(in the rows, 128 means zero)
The rows of M fall into 4 groups, and each row is roughly a mix of its group's hidden directions.
M:
[[126 140 109  79 196 114 129 125 119 148]
 [106 122 152 121  94 121 160 139  70  90]
 [147 167 142 175 130 162 163 114 163 114]
 [185 134 149 125 146 160  76 107 135 133]
 [151 143 132 140  76 164  83 104 109 146]
 [147  67 130  75 145 103 113 137 120 138]
 [ 99 138 118 142 161 121 134  87  63 128]
 [155 143 147 105  72 105 143 132 156  84]
 [186 115 117  92 142 120 100 119 172 147]
 [131 108 120  64 184 105 133 126 119 127]
 [ 94 139 119 123 105  87 179 154 108  97]
 [114 140 126 164  67 161 130 135  90 146]
 [141  99 133 103  78 110 120 179 163 129]
 [173 141 158  86 129 143  90  99 112 101]
 [158 102 129  85 166  91 150 149 160 116]
 [125  96 137 110 151 125 147 167 195 127]
 [163 161 155 167 102 143 104 113 171 114]
 [120 160 147 135  78  79 161 123 150 144]
 [157 114 149  90  85  84 124 118 156 101]
 [100  91 102 146 140 122 160 173 155 163]
 [134  87 107  76 167 135  90 135 132 147]
 [147 118 143 120  92 166  86  88  91 129]
 [130 157 152 110 126  64 151 101 163 136]
 [130 142 143 170  73 127 173 149 144 107]
 [175 114 133 118 149 156  79 106 157 156]
 [125 114 144 172 113 187 111 143  87 138]
 [176 129 148  71  99 122  93 135 114 134]
 [104 150 129 140 129 152 108  95  57 136]
 [130  84 122  80 161 111 148 162 161 129]
 [114 154 139 175  78 116 171 142 134 108]
 [172 130 139 132 151 168  75 105 111 149]
 [125 176 105 100 159  82 142 116 158 149]
 [132 146 104 132 181 167 125 123 182 139]
 [138 142 165 152 111 147 124 139 198 109]
 [164 159 147 144 142 150  78  83 115 122]
 [176  96 136  85 169 114 122 131 162 127]
 [ 93 126  87  97 103  86 151 104 117 101]
 [ 66 126 102 150 179 123 144 112 142 128]
 [128  99 112  67 175 103 134 128 103 125]
 [173 160 145 143 132 145  79  85 117 121]
 [132  89 121 117 192 138 120 150 163 155]
 [132 123 133 196 103 159 107 112 151  98]
 [121 133 117 152 191 130 130 141 180 155]
 [145 101 153 115  74  80 140 159 142 121]
 [133 154 159 167  70 120 152 124 101 107]
 [177 107 157 123 167 159  95 129 152 151]
 [ 83 161 120 142 142 113 131  90  74 117]
 [108 154 101 163 181 158 159 104 139 127]
 [ 76 162 116 177 122 121 161 155 125 130]
 [ 85 158 127 162 108  84 151 114  93 122]
 [110 125 114 152  59 108 157 141 153 107]
 [161 146 134 119 180 163 108 101 169 138]
 [137 157 131 168 111 150 166 143 184 116]
 [ 75 117  88 145 162 102 165 127 109 130]
 [118 137 112 111 182 109 111  89  79 126]
 [ 84 116 128 109 151  94 187 139 111 145]
 [ 86 120 108 185 167 144 150 117 142 114]
 [135 133 126 162  81 180 107 154  98 141]
 [163 112 115 108 168 135  92 107 175 153]
 [149 134 114 168  84 175  88 138 132 114]
 [107 194 139 168  88 118 125 122 135 122]
 [110 122 129 119  80  68 131 164 153 131]
 [134 125 134 177 161 158 106 136 176 158]
 [105 148 146 146  75  96 124 123  76 118]
 [100 141 163 189 159 136 147 103 123 148]
 [142  74 105  87 166 139 124 151 157 139]
 [ 96 183 118 180 130 147 145 107 112 119]
 [109 115 151 189  99 170 135 137 101 133]
 [174  97 130  78 161 106 125 131 161 123]
 [151 121 143 102  87 109 106 164 183 133]
 [115 114 116  96 208 117 136 115 124 128]
 [153 118 136  83  91  89 157 149 109  96]
 [101  81 106  97 153 112 162 168 133 146]
 [104 149  88 187 110 166 130 146 129 132]
 [ 78 127 114 159 190 138 136 117 149 139]
 [125  90 113  87  76 114 150 163 116 110]
 [136 153 115 158 158 120 133 165 185 159]
 [128 113 106  61 178 104 135 131 126 125]
 [ 72 118 100 118 142 106 160 131  79 136]
 [124 134 139 117 205 106 129  91 145 129]
 [ 81 147 122 161  87 141 144 124  79 137]
 [165 143 145  96 153 146  75 111 160 144]
 [124 106 140  92  80  91  91 150  99 133]
 [134 105 120 114 200 123 123 121 173 139]
 [102  97 133 134 201 148 139 120 103 129]
 [158 152 133 121 127 144  87  84  74 124]
 [153  78 116  76 164 130 126 155 132 148]
 [109 172 106 149 175 170 113 101 134 136]
 [130 148 110 137 123 166 126 160 199 131]
 [151 135 116 124 142 194 110 144 178 133]
 [174 125 141 137 150 163  83 123 160 163]
 [172 150 167  79 119 101 104 116 125 150]
 [ 78 139 122 168 165 135 169 129 112 154]
 [177 114 165  86  95 129  92 129 111 126]
 [ 96 110 120 141  82 124 173 174 150 135]
 [180 129 160 144 132 169  91 139 144 159]
 [116 109 139 123 118 118 162 169 195 115]
 [ 97  91  98 138  87 146 156 167 110 111]
 [138 111 124 148 104 183 107 142  93 173]]

Which row in each list fits none of the groups? There is exactly one, and every other row fits one group, some only roughly.
  J_525: [162 130 112  86 122  66 147 116 127 101]
  J_788: [150 143 152 172  82 166  91 128 117 136]
  J_68: [168 106 130 156 128 168 102 154 163 163]
  J_868: [ 63 106 113 129 164 124 160 148 113 148]
  J_431: [ 75 137 110 182 107 158 137 135 105 139]
  J_56: [140  81 124  69 151 149 120 148 100 145]
  J_940: [169  94 141  67 119 104 130 119 116 101]
  J_576: [116 172 151 168 121  91 154  90 107 118]
  J_749: [100 114 109 125  73 113 174 167 125 130]
  J_832: [ 87 131 119 147  91  97 186 146 130 141]
 -> J_431
  J_28: [111 151 124 165 126 116 130  79  68 123]
  J_724: [156 127 151 153 141 178  79 112 139 159]
  J_510: [140 171 118 173  80 159 105 139 128 145]
  J_102: [ 86 168 134 158  87 110 161 120 131 100]
  J_730: [150 159 172 135  96 135  98  95  86 121]
  J_791: [186 115 148 113 112 175  89 133 132 140]
  J_320: [168 147 140 128  59 146 100 125 113 140]
  J_905: [156 170 169 115 116 125  75  99 121 136]
  J_386: [ 81 149 131 183  90 143 152 140 142 136]
  J_384: [ 88  83 117 119 166 146 149 166 127 157]
  J_824: [123 107 126  98 209 128 111 120 128 136]
  J_904: [171  95 147  89 124 152 116 161 169 133]
  J_407: [107 110  84 100 194 139 133 137 115 123]
 -> J_28
  J_466: [154 153 152 125 113 164  88  91  86 116]
  J_851: [150 155 151 161  81 176 102 118 120 136]
  J_705: [140 106 117  77 193 120 111 116 132 113]
  J_415: [171 142 148 110 127 180  81 123 151 133]
  J_996: [131  98 124 102 196 105 144 124 162 119]
  J_863: [ 87 150  93 143 132  98 189 133 133 119]
  J_334: [115 108 143 111  64 112 162 158 103 138]
  J_336: [118  67  93  91 140 142 121 166 125 135]
  J_187: [ 60 127 137 157 124 143 162 154 152 134]
  J_399: [ 64 105 125 133 157 126 151 104  97 100]
  J_405: [ 85 127  64 147 147 136 158 147 139 116]
  J_212: [105 168 149 192 102 151 122 114 143 123]
  J_496: [140 151 158 171  93 174 103 141 112 149]
  J_82: [ 74 113 137 129 156 116 164 123  84  97]
  J_500: [124  84 104  99 137 101 164 172 156 140]
 -> J_863
  J_163: [105 130  97 165 178 126 120 103  91 158]
  J_256: [103 129 111 186  73 147 144 140 137 115]
  J_48: [ 63 151 118 168 121 124 162 139 106 119]
  J_97: [183 105 117  89 165 130  99 117 106 142]
  J_645: [ 79 136  95 134 157  88 167 135 152 123]
  J_655: [170 100 144 107 123 120 137 153 193 130]
  J_507: [169 139 179 119  72 120 104 126 119 121]
  J_387: [141 116 130 109 204 151  95 112 120 128]
  J_283: [105 183 120 168 101 175 126 128 120 119]
  J_644: [138  70 118  79 130 106 118 162 150 138]
  J_111: [139  90 140 108 180 122 137 128 184 145]
  J_40: [ 87  96  96 146 153 116 176 127  92 124]
  J_672: [107 109  92  92 180  99 153 125 143 106]
 -> J_111
  J_211: [137 142 126 145  45 135 149 140 114 122]
  J_472: [157 129 138  75 183 104 143 119 152 140]
  J_373: [175 131 179 122  75 127 117 138 145 118]
  J_195: [110 157 111 134  55 121 130 116  93 120]
  J_819: [ 98 115  95 127 199 153 135 134 108 134]
  J_653: [139 101 109  80 167  88 147 119 160 113]
  J_340: [113 134  92 128 160 135 141 153 196 142]
  J_994: [137 169 131 160  61 138 118 143 134 151]
  J_637: [129 173 154 182 103 132 120 111 163 106]
  J_735: [153 132 154 129  58 153 110 159 134 117]
  J_793: [153 112 142  54 151  95 121 119 124 126]
  J_560: [100 169 110 159  65 128 133 131 105 131]
  J_608: [100 126 123 171 190 166 128 118 116 133]
 -> J_472
  J_143: [ 96 116 107 111 140 138 131 119  52 144]
  J_88: [132 180 157 139 109 133  90  91  89 127]
  J_861: [ 85 130  89 177 104 138 164 149 135 121]
  J_247: [ 97 166 102 158  68 130 126 120 103 133]
  J_887: [134 137 139 147 175 158  84  94 164 142]
  J_309: [108 131 102 192  93 167 133 145 132 121]
  J_266: [136 107 113  81 163  80 152 125 157 107]
  J_86: [106 165 137 175  76 144 132 150 106 138]
  J_924: [161 113 156  82  69 108 121 140 121 126]
  J_264: [122 125 121  72 166  77 151 119 146 122]
 -> J_887
  J_166: [ 96 126 104 135 203 119 152 112 136 125]
  J_571: [190 106 157 104 123 156  88 117 127 139]
  J_855: [ 61 154 118 161 125 110 156 115 103 120]
  J_485: [147 164 134 160 109 196 124 126 150 118]
  J_343: [188 116 148 116 164 140 109 145 166 150]
  J_850: [119  74 121  93 152 155 133 164 115 164]
  J_408: [175 148 137 172 109 160  89 109 126 148]
  J_821: [172  90 139  98 151 118 133 139 184 135]
  J_852: [124 143 141 168  92 121 150 148 190 114]
  J_737: [ 62 147 116 164 119 104 165 127 122 121]
  J_237: [ 85 145 119 176 175 148 124  98 114 126]
 -> J_237
  J_428: [154 162 142 168  78 154 111 150 125 154]
  J_120: [100 157 153 176  97 175 112 117 115 132]
  J_951: [123  78 129  92 186 100 133 137 139 118]
  J_22: [106 110 110  91 121  81 170 122 116  89]
  J_92: [ 84 119  84 144 186 137 153 131 133 120]
  J_556: [ 83 100 118 101 164 103 163 114 110  96]
  J_156: [131 153 162 164 136 181  85 105 130 129]
  J_170: [100 160 122 144  78 101 165 161 113 114]
  J_362: [127 102 103  86 168  85 153 135 158 115]
  J_63: [175 114 144 106 130 171  74 127 107 124]
  J_707: [134  68 121  87 155  86 134 140 137 139]
  J_55: [138 162 131 164  72 158 112 147 110 155]
 -> J_951
  J_533: [ 93 150  96 171  81 119 158 142 146 125]
  J_147: [103 163 119 126 103  99 186 133 116  91]
  J_813: [183 143 127 122  84 145  84 121 141 154]
  J_467: [140  90 137  62 169 116 128 132 108 118]
  J_567: [162  97 150  78 144  95 153 148 125  99]
  J_189: [ 68 119 110 124 151  96 172 123 121 101]
  J_24: [155 145 150 143  57 146 103 140 109 138]
  J_449: [ 91  91  86 125 159 103 167 152 142 132]
  J_671: [ 68 146 127 159 125 100 169 133 154 109]
  J_960: [129 101 107  78 164 125 117 123  74 144]
  J_765: [156 155 152 164  77 122 105 109 164 117]
  J_162: [128  92 140  91 161  92 170 151 134 101]
 -> J_147
  J_402: [166 118 141 130 181 143 107 142 173 158]
  J_463: [159 117 129 126 185 133 111 138 182 154]
  J_781: [156 130 136 138 173 178  80 114 109 133]
  J_171: [156 117 146 120 166 157 113  82  79 124]
  J_684: [ 76 164 101 168  89 117 143 125 121 128]
  J_625: [181 150 167 127  97 112 117  88 106 118]
  J_599: [ 79 122 126 125 140  94 181 146 108  96]
  J_393: [136 142 118 128 203 134 135  93 158 141]
  J_775: [124 136 171 182  72 129 139 127 135 138]
  J_89: [158  96 128  82 121  98 109 115 151  80]
  J_27: [152 102 127  50 129 110 118 140 111 121]
  J_141: [ 83 133 110 153 183 118 158 145 160 133]
 -> J_625
  J_720: [183 153 159 127  96 149  94 111 150 108]
  J_949: [166 155 180 122 104 125  89  96 112 127]
  J_796: [112 108 104  95 198  95 138 123 125 132]
  J_12: [ 75 149 111 173 129 110 165 101 126 109]
  J_355: [ 87 153 110 188 104 127 162 134 143 135]
  J_739: [148 140 142 108 189 116 104  78 130 143]
  J_146: [ 90 149 105 197 140 143 151 121 140 129]
  J_346: [168 129 171  94 107 130  76 111 113 132]
  J_664: [181 102 158 100  98 155 104 146 152 125]
  J_806: [125 133 112 127 164  99 154 134 199 138]
  J_755: [ 88 144 120 133  77 124 151 124  71 125]
  J_151: [ 85 128 118 159  95  92 167 140  93 116]
  J_149: [ 89 125 112 120 160  81 180 117 147 125]
  J_740: [ 81 105 100 118 161 102 180 135 134 117]
 -> J_12
  J_782: [ 77 133  77 149 141 119 173 144 141 126]
  J_926: [137  95 149 124 186 165 100  94 128 136]
  J_809: [182 123 175 102 116 130  85 108 135 125]
  J_965: [158 182 162 144 113 159 101 109 157 129]
  J_80: [193 123 125  84  88 113 110 122 136 126]
  J_226: [162  89 163  99 185 131 129 141 141 123]
  J_638: [181 142 159 102 142 135  75 110 130 143]
  J_437: [122 139 130 141  65 175 111 137  91 132]
  J_815: [188 127 137 101 159 123  85  97 121 122]
  J_135: [ 69 116 116 105 176 106 160 135 128 115]
  J_727: [157 143 177 116  98  70 129 119 147 128]
 -> J_437
  J_635: [139 138 116  90 166  87 115  90  89 110]
  J_483: [ 74 109 113 136 139 111 174 163 158 138]
  J_138: [ 95 103 106 117 122 133 114 132  52 128]
  J_101: [ 58 135 105 145 122 115 158 112 100 109]
  J_360: [ 89 130 127 174  82 114 175 138 138 128]
  J_267: [130 158 135 139  69 146 121 166 171 119]
  J_558: [130 145 164 145  69 102 127 119  83 114]
  J_845: [117 182 138 185 120 146 153 102 116 114]
  J_746: [165 147 175 149 142 146  82  93 130 135]
  J_912: [127  86 138  82 173 100 155 126 127  99]
  J_255: [119  88  98  75 163 131 141 155 104 115]
  J_181: [127 157 110 156 131 185 138 147 180 125]
  J_828: [142 129 118 108 184 102 110  89 158  95]
  J_409: [130 170 139 171 103 181 110  99 126 136]
 -> J_409
